The rows below fall into families. The same turns and mirrors carry the whole set onto itself and the rows of a family onto each other. For each named row, which other rows are in its family? Write them in the order they are listed.
These 36 rows form 6 families of 6 rows each.
Z183: [ -2  12  -1   8 -14  -1   5  16 -24  11  14 -10   3 -20  -1]
Z51: [ 26   0   9  17  -8  -9   4   1   0  -8  20 -34  12  -8  -3]
Z595: [ 19   8   9  24  -5  -9   6  -6 -10  20   9 -20   1  -2   6]
Z61: [ 16  -4  12  10  -7   4  10  -2  -3  -9  30 -32   7   1  -7]
Z427: [ 23  -2  10  21  -4 -12   5  -5  -6   2  21 -28   5   6   4]
Z101: [  0   3  -2   2 -15  -2   4  19 -23  -7  25 -14   5 -18  -2]
Z799: [ 18  14   8  21 -12  -5   5   1  -7  17   1 -20   6 -23   1]
Z385: [ 15   6  13  19  -3   5  11  -7  -1  12  18 -30   6   2  -7]
Z35: [ 10  -7   9   0 -16   6   8   6 -11 -18  32 -23   3 -15  -5]
Z839: [ 13 -10   6  21  -6  13  22  -2 -13  18   9  -9  -1  -9   1]
Z115: [ 24   9  10  24  -6  -8   6  -3   0  10   9 -30  11  -9  -2]
Z218: [ 17   1   5   5 -22  -5   2  11 -13 -11  15 -16   5 -34   1]
Z862: [  9   3   2  14  -2  -6   7   9 -11  -2  27 -30  12   6  -7]
Z325: [  6  -1   0   6  -9  -5   5  16 -17 -13  31 -24  10  -5  -5]
Z826: [  9   4  -4  13 -25  -3   8 -10 -10  20   1 -14  -2 -11  -1]
Z8: [  4   0   8  -1 -21   9   7   9 -18  -6  22 -11  -2 -29  -2]
Z959: [ 11 -18   4   9 -14  13  20   6 -19  -1  18  -5  -3 -20   2]
Z576: [ 14  -8   5   3 -20  -8   2   9 -20 -15  25 -12  -2 -20   8]
Z877: [ 17  -8  -3  12 -20  -7   7 -12  -1  -1  18 -29   4   6  -5]
Z470: [  6  -1  -6   5 -32  -2   6  -4 -15   8   6  -9  -4 -22   1]
Z190: [ 14   1  -2  17 -19  -5   8 -15  -3  16   7 -25   2   2  -3]
Z165: [ 21  -9   8  10 -11 -11   3   2 -11 -16  30 -24   4  -3   5]
Z739: [ 17 -14   7  22  -3  11  22  -4  -9  11  15 -17   2   0  -1]
Z855: [ 22  -3   7   8 -16  -8   2   8  -7 -18  23 -27  10 -20  -2]
Z335: [  1  16   0  17  -7  -2   7  10 -18  21  10 -16   6  -9  -2]
Z313: [ 18 -20   7  17  -5  10  22  -1 -10  -2  22 -18   2  -1  -1]
Z440: [ 14  10   6  12 -20  -4   3   8 -13   7   5 -13   4 -36   2]
Z431: [  9   2   5   6 -21  -6   2   8 -23   3  13  -4  -5 -28  10]
Z406: [  8  -9  -6   0 -33  -3   5  -2 -13  -8  16 -14  -2 -18  -1]
Z857: [  8  14  11  17  -8   9  11  -4  -8  24   8 -19   1 -12  -3]
Z698: [  7  12   2  20  -1  -5   8   6 -12  15  17 -26  10   4  -5]
Z849: [ 14 -13  -4   4 -27  -6   6  -6  -7 -13  22 -24   2  -4  -3]
Z847: [ 11  10   7  17 -14  -6   4   1 -18  21   4  -8  -4 -19   9]
Z157: [ 10 -12   4  15 -12  14  21   3 -18  12  10  -4  -4 -19   2]
Z979: [  3  10   9   7 -17  11   9   3 -16  15   9  -9  -3 -28  -1]
Z134: [ 15 -22   5  11 -11  11  20   4 -15  -8  24 -13   0 -10   0]

Same family as Z313: Z839, Z959, Z739, Z157, Z134
Same family as Z576: Z595, Z427, Z165, Z431, Z847
Same family as Z335: Z183, Z101, Z862, Z325, Z698

